In the rows, zero is written as 128.
One turn sends every row of this set to another row. A few are shown first. Where does it send the rows asked after them?
zir: [122  92 100 139 112 131 132 122 121 117  92 127 174 115 156  99]
Vimu: [139 187 120 156 137 108 117 157 158 146 120 141 125 120 118  93]
zed: [132 110 122 134 115 142 136 106 106 124 136 123  62 121  97 136]
bimor: [153 106 136 157 116  77 132 131 153 140 100 119 141 100 151 110]
tet: [129 169 125 126 150 126 131 156 128  84 151 129 109 147 148  87]
nit: [104 105 114 103 116 126 152 160 109  98 122 135 146 102 172 115]
koli: [138 160 136 127 126  96 108 151 162 160 112 124 156  80 111 133]
duz: [123  98 148 143 109 155 111 123 133 122 148 136 165 151  76 112]
bur: [136 111 155 146 116 128 137  85 142 157  82 130 126 140 156 142]
bige: [117 156 111 148 161 116 142 154  95 166 122 147 137 110 141 103]
papo: [136 107 142 165  99 144 128  74 138 136  95 141 133 139 132 115]
Faso: [149 126 128  90 120 163 108 129 118 110 130  92  81 137 108 133]
resu: [104 149 124 120 168 132 142 160 120  90 135 131 106 145 149  89]
Soral: [140 104 167 134 111 119 147  94 141 139 103 149 139 164 145 150]
pov: [146 126 175 120 121 115 126 107 153 165  96 114 125 124 148 160]
Sak: [136 127 140 134 126 122 124 106 129 133  76 150 150  76 149  97]
setak: [144 118 168 107 120 114 118 140 152 165 126  90 140 122 134 169]
zeza: [101 156 139 122 158 125 140 153 138  86 134 144  91 121 137  92]
litem: [127 123  95 132 110 104 116 169 152 144 127 101 181 122 117 134]
kimis: [132 146 145 121 119 115 137 140 108 111 135 156 130  59 150  96]
Suli: [163 124 189 104 122 113 119 136 144 148 140 115 148 142 125 157]
Duzof: [109 145 100 108 121 148 108 143 128 139 103 133 190  97 114 122]
vik: [137 105 126 100 122 164 116 127 109 107 134  99  76 126 102 126]
Vafu: [156 149 114 107 118 142 124 118 118 138 127 105  75 156 115 158]
Feriv: [ 96 139 128 131 147 107 156 159 140  86 147 142  92 132 141 109]
Kuv: [109 102 146 144 115 163 130  97 124 128 116 162 157 152  95 118]
bizuv: [138 111 173  99 136 136 114 150 120 152 152 107 168 142 105 150]
Davap: [144 124 120 164 119  87 145 156 112 126 156 129 130 105 150  94]
Dafi: [134 125 114 133 119 136 140 104 103 140 130 127  64 133 103 151]
gud: [131 122 169 113 126 155 100 137 127 138 153 129 168 130  74 125]
Tuke: [115 105 125 143  97 169 106 115 120 131 145 118 169 125  88 116]
Nuv: [121 188 123 112 152 131 136 150 111  97 150 142 117 138 149 104]
Kap: [134 115 163 147 103 138 134  82 146 124 105 168 139 150 114 125]
mam: [118 112 129 157  99 168 116  84 121 130 114 142 153 127 104 107]
fadi: [130 103 128 115 120 156 126 115 103 113 134 115  66 115  95 126]
ruzu: [ 90 158 125 118 150 113 159 152 121  99 147 154 100 121 142 127]
fiso: [116 171 109 120 141 113 152 156 112  99 164 137 117 145 154 122]
setuv: [119 118 124 129 149  96 137 147 127 176  93 122 157  97 147 141]
didu: [ 98 166 112  94 134 149 124 162 156 116  86 149 141 116 140 115]
pefe: [126 120 143 117 104 157  95 139 131 139 157 102 168 109  83 135]
zode: [149 126 187 104 129 119 136 109 134 156 109 140 142 141 142 163]
vigob: [113 145  88 137 135 119 132 179 159 134 108 120 140 162 142 111]
ruzam: [153 142 119  89 124 158 114 126 116 126 126  96  82 148 115 149]
ved: [113 178 125 123 133 103 150 150 129  92 162 151 103 124 140 125]
Fur: [148 147 116 121 117 136 132 107 113 143 127 120  67 142 109 159]
Vazu: [126 136 121 108  93 119 128 162 174  77 118 131 133 109 148 105]
pez: [129 122 158  98 120 140 105 151 134 160 145  91 160 111 107 160]
bege: [142 133 109 137  86 129 103 126 155 101 111 130 173 100 118  94]

Suli moves to duz
setuv moves to Duzof
Where do these go?
mam moves to pov
vik moves to Dafi
zeza moves to ved
vigob moves to nit

One turn sends every row of this set to another row. A few are shown first. Where does it send the rows asked after them?
kol: [157 107 143 118 129  71  86 148 151  99 134 142  90 136 105  98 142]
viked: [ 92 142 123  90 115 109 133 165 160 166 147 134 120 130 122  59 125]
Mufek: [146 107 119 102 101  95 143  82 141 133 155 131 123 109  98  79 145]
neza: [158 134 177 124 166 102 145 158 163 143 138 156 108 119 142 132 112]
Dok: [131 117 126 124 112 120  72 161 112 108 139 138 148 118 107 133 165]
mena: [153 109 130 104 107  97 162  90 143 151 163 143 127 106 113  95 137]
moku: [141 117 137 124 115 122  95 170 114 129 148 156 154 114 125 153 154]
Kefem: [ 91 142 122  89 114 109 131 165 160 164 147 135 119 130 120  59 126]
vazok: [151 137 114 137 183 135 118  89 137 110 139 115 114 161 121 141 129]
lev: [155 131 122 117 116 112  83 155 103 191 104 106 102 120 118 121 127]
fep: [153 139 129 117 126 123  98 156 105 201 105 106 106 116 126 127 119]
guz: [133 149 119 121 132 130  78 142 106 173  92  82 103 119 105 102 127]
nidur: [123 137 129 109 137 124 158  72 150 126 142 107 132 100  96  72 134]
pugu: [132 156 128 122 145 141  94 144 109 184  92  83 108 113 115 112 119]
guza: [112 154 150 134 157 161 115 159 127 127 131 128 163 104 127 146 142]
Lotu: [143 134 115 117 121 118  72 148 102 176  98  94  98 121 108 108 130]
dano: [120 154 158 129 184 122 115 130 168  92 111 105 105 121 104  89 122]
fum: [168 127 120 131 171 122 126  98 135 129 150 138 114 162 135 154 128]
Fopez: [157 136 122 135 181 134 129  94 138 124 145 125 117 161 130 151 126]
Boga: [ 92 140 120  87 114 109 130 165 158 162 147 129 118 130 121  58 126]
vezaz: [134 129 141 123 153  95  85 134 157  80 117 113  94 132  92  81 139]
Ginu: [152 129 108 134 171 127 107  87 131 102 139 115 111 167 116 135 135]
natez: [132 136 151 130 139 142 114 171 121 142 143 151 162 106 135 158 142]
luza: [129 137 140 109 140 126 177  79 153 145 149 119 135  97 111  88 127]
vafat: [103 152 139 133 152 158  91 149 123 102 124 113 157 108 108 129 151]
lave: [ 91 143 125  90 117 110 135 164 161 165 146 133 119 130 123  60 124]
topam: [170 117 113 131 159 114 115  98 131 120 152 137 109 167 127 152 134]
goket: [163 118 107 132 161 114 104  92 130 108 146 127 107 169 117 140 138]
Kuli: [131 120 119 105 117 108 141  77 144 120 146 112 124 108  88  67 143]
mamab: [131 156 175 130 192 125 144 144 169 125 122 125 113 114 129 114 109]
remon: [143 153 133 120 141 137 105 152 110 197  98  96 111 111 126 124 115]
Fakis: [146 124 141 107 125 113 178  89 148 158 158 138 133 100 119 100 128]
koved: [ 87 142 121  89 116 112 130 163 161 162 144 128 118 131 120  57 128]
ridil: [114 134 126 129 131 138  71 153 118  94 128 117 150 116  99 121 161]
fot: [ 88 146 123  88 119 112 135 163 162 164 147 130 119 130 122  59 124]
dopo: [170 107 160 118 136  73 117 159 156 132 143 162  99 130 130 124 128]

ridil moves to Dok
vazok moves to Ginu
lev moves to fep
Where do these go?
neza moves to mamab
Fakis moves to luza

One turn sends every row of this set to another row. A few are shown first. Where does it send the rows asked after them?
bimiv: [139 154 129 110 113 123 138 145 176 150 159 107 115  99]
mufum: [121 145 142 132 176 109 168 119 161 137 105 142 141 162]
bune: [136 154 122 107 115 125 140 130 166 163 156 100 114 107]
rig: [144 140 127 102 126 122 122 127 161 166 164 109 112 100]
bib: [120 152 136 136 165 122 185 124 158 136 118 143 129 159]
kodiv: [115  95 153 117 150  96 131 186 130 131  75 103  98 168]
dukim: [119 143 178 125 138 146 127 200 173 125 122 132 127 163]
Pevo: [145  93 148 100 157 135 112 122 176 142  68  88 127 128]
Vor: [142  99  93 145 104 135 158 148 119 142 124 115 133 118]
kogus: [116 134 172 129 114 143 127 204 166 132 110 132 116 162]
Lato: [142 114  92 158 114 117 144 161 129 150 136 113 129 114]
Rifef: [108 154 144 135 161 126 188 134 159 138 115 140 139 153]
Tipu: [109 122 159 124 136 146 113 208 172 138 117 138 118 158]
foz: [149 107 103 148  95 130 162 160 134 150 137 112 124 124]
pato: [147 100 147  98 173 140 109 116 159 130  77  86 132 117]
Vuvef: [145 146 123 102 124 126 128 137 163 163 154 103 117  90]
vemob: [104  83 154 125 150  95 143 185 131 131  81 116 108 162]
nupi: [122 149 135 140 164 123 176 114 164 135 117 141 132 160]
Vov: [140  96 139  88 140 168 100 151 113 107 130  85 129 120]
noros: [144  88 146  96 134 169 101 156 122 117 129  87 146 112]
Zak: [112  91 150 124 158 104 123 177 134 130  76 109  96 174]
Bod: [111 139 147  88 172  99 149 134 107 125 156 117 102 137]
dofor: [104 152 139 143 164 126 177 125 154 132 115 136 144 159]
totum: [106 133 145  80 186 104 149 124 118 123 146 122 119 143]
ruvob: [114 152 133 132 177 113 176 136 157 128 106 145 132 159]
rir: [148  99 149  94 130 166  96 160 108 107 121  91 137 136]
Putu: [160  95 142  94 134 172 106 163 119 105 121 101 143 125]
noson: [116  79 155 126 139 115 141 190 123 139  77 115 105 165]
Zor: [138 133 132 103 121 122 133 130 170 167 159 109 106  94]
tokud: [124  79 166 122 143 109 129 183 130 126  81 119  98 170]
Lel: [105  82 157 123 157 102 135 184 136 127  83 117 102 169]
gezos: [143 102 155  95 145 147 123 107 161 123  73  83 127 118]
gan: [154  89 146  96 124 165 113 168 119 102 118  93 143 118]
bug: [146  92 151  95 123 165 100 159 118 106 117  88 142 126]
Rola: [124 136 159  78 174 107 167 129 112 123 144 116 116 154]
pum: [144 144 129  99 124 130 132 147 170 160 153 105 113  86]

Pevo moves to Vor
gan moves to rig
Where do these go?
Tipu moves to gezos
bune moves to ruvob
vemob moves to rir
Vov moves to bimiv
kogus moves to pato
bib moves to Lel
Putu moves to Zor

One turn sends every row of this set to another row. A few are shown first. Where does it send the rows asked after them?
S: [130 139  96 143 128 119 160 133  99 160 182  86 155 138  97]
A: [143 127  88 116  92 129 116 149 134 144 128 135 167 142 109]
B: [106 140 143 174 128 120 154 164  91 130 167 118 138  91 126]
J: [129 122 116 125 140 122 155 148  87 162 120  82  93 157 122]
X: [142 164 143 153 195 129 156 128 115 174 106 109 130 141 121]
U: [107 137 141 164 145 108 165 137 111 177 120 117  83  86 106]
Y: [142 146 106 144  84 109 125 159 135 152 139 148 154  76  98]
Q: [151 155 166 124 163 139  84 142 138 137 113 149 118 124 121]
V: [151 199 113 143 148 145 144  96 157 144 142 112 102 100 146]
P: [ 96 131 123 172 166 142 147 116 125 142 147 141 165 141 108]
M: [152 163 123 148 132 134 116 153 146 136 120 157 188 113 120]
Z: [161 159 152 118 123 106  99 152 125 161 143 118  95  75 100]
R: [149 176 104 120 123 154 140 114 136 118 137  98  93 131 167]
N: [146 129 118  91 126 128  90 120 140 164 130 118 100 147  91]
E: [121 162 103 135 110 144 144 105 153 134 141 121  69  94 145]

N moves to Q
J moves to X
R moves to V
Where do these go?
B moves to S
M moves to Y

One turn sends every row of this set to another row. A few are shown first. Where does it send the rows asked after them?
tozo: [182 128 157 135 145 119 194 121 118 152 133  96 105 151 149 121 145 127
 126 158 105 120 138 134 120]
sus: [179 124 157 138 134 131 204 125 115 150 138  99 109 133 140 120 151 116
 129 157 100 110 144 122 119]
Zizo: [136 140 110 137 131 112  90 157 131 130 143  93 139 103 145  81 147 146
 135 111 103 108  70 145 127]
fatas: [142 167 118 155 124 186 114 109 113 132 112 128 124 128 141 108 122  95
 100 174 132 136 143 134 125]
Digib: [143 130 157 139 133  91  87  61 112 157 135 144 121 130 139 131 177 139
 126 122 131 138 152 127 123]
bub: [109 120 120 131 137 103 105 168 125 129 151 105 142 128 135 119 141 114
 144 119 111 111  42 124 129]
Fanug: [157 146 138 139 136 123 153 163 143 100 140 118 151 107 113 131  73 137
 137 164 119  97 171 123 151]
Lufo: [143 130 128 127 138 113 101 147 124 140 152 123 121 166 149 134 191 140
 135  74 144 128 141  86 136]
pumov: [120 135 127 133 120 123  84  94 114  95 144 103 123 137 131 138 108 168
 130  81 114 129  90 136 127]
tuful: [124 118 161 142 124  98 115  78 108 150 146 163 147 109 112 146 188  97
 140 121 116 124 145 109 133]
buta: [158 162  93 167 163 144 116  94 122 127 128 124 153 116 161  82 122 127
 115 156 126 114 127 153  98]
Noz: [125 157 127 127 100 147  82 170 133 139 121  97 110 104 133  93 148 127
 119 128 107 127  90 145 156]
Tef: [114 135 125 138  86 158  94 104 100  93 142 109 132  97 112 128 123 140
 128  78 100 116 112 115 138]
Dak: [161 127 147 130 147 120 143 151 119 105 141 100 131 141 133 134  54 147
 134 152 136 101 150  97 123]
Gegib: [138 148 125 128 144  97 105 154 142 140 148 136 128 164 145 142 193 142
 136  87 144 137 147 111 154]
Sefig: [142 131 122 134 127 122 114 155 119 138 156 127 138 134 137 125 202 123
 140  68 134 113 151  81 139]
Dar: [ 98 147 121 133 133 101  95 110 137  89 147 130 142 136 114 167 116 148
 134 101 112 140  87 161 154]
Tevit: [109 129 133 126 130 106  83 164 125 112 132 145 131 148 117 160 122 146
 143 130 137 148  64 138 147]
gar: [112 143 126 151 140 161 140 122 106 124 129 145 146 146 128 146 117  56
 118 175 134 131 110 112 121]
Sasu: [172 132 153 139 142 117 208 131 124 149 139 111 121 130 135 127 155 106
 133 162  99 109 142 137 129]
Dus: [133 147 117 131 135 106 115 162 140 136 153 143 146 133 130 136 206 122
 141  82 132 123 155 109 158]
ronek: [133 121 166 135 112 115  95  68  95 157 136 144 119 121 124 135 178 114
 126 118 124 134 150 102 124]
Fego: [168 130 120 149 154 128 152 126 108 124 146 152 146 125 137 134 105 132
 116 186 135 146 189 147 136]
godu: [114 147 126 133  95 139  90 173 135 114 121 152 140  96  92 137 143 134
 139 134 120 138 101 151 170]
kofa: [100 138 137 120 107 135  97 179 124 134 133 110 115 134 121 131 146  96
 129 137 114 132  64 122 156]
Zedep: [176 136 154 138 153 105 200 126 131 152 136 107 117 146 141 131 153 121
 131 167 104 120 139 148 128]
pilo: [166 101 127 150 148 133 162 118  80 118 160 139 149 128 144 133 100 119
 126 169 136 129 170 106 109]
Kar: [164 111 133 142 151 134 153 120  91 125 152 142 131 149 146 144  95 127
 113 182 145 153 172 123 126]
buz: [132 129 151 143 146  71 107  71 126 151 145 163 147 120 126 143 184 120
 138 125 119 131 141 136 129]
bote: [133 108 124 137 127 118  76 144 100 112 140 119 136 127 134 118 117 169
 149  97 130 120  62 114 108]
nerit: [155 147 145 130 150 108 142 159 140 105 136 115 135 141 125 145  59 147
 134 170 133 113 159 123 145]
Dezak: [163 127 140 138 133 131 152 157 120 101 144 103 148 105 123 122  65 139
 140 147 122  86 162  96 128]
Nif: [129 137 100 161 180 118 144 105 113 114 148 140 175 139 148 122 117  90
 135 157 127 108  93 132  95]
dek: [ 95 146 125 140  99 136 109 121 126  89 141 136 150  95  90 159 131 120
 134  97  97 123 110 141 167]
renen: [171 114 113 155 154 130 167 124  97 118 155 148 163 105 137 122 111 122
 124 169 128 123 185 127 124]
Boka: [136 126 118 142  94 150  83 152 106 114 130 126 141  73 115  94 140 156
 143  98 112 109 100 126 131]

Zizo moves to bub
Lufo moves to Gegib
Where do these go?
nerit moves to Fanug
bote moves to Tevit
buta moves to Nif
Sasu moves to sus
tuful moves to ronek
renen moves to pilo
pumov moves to Dar

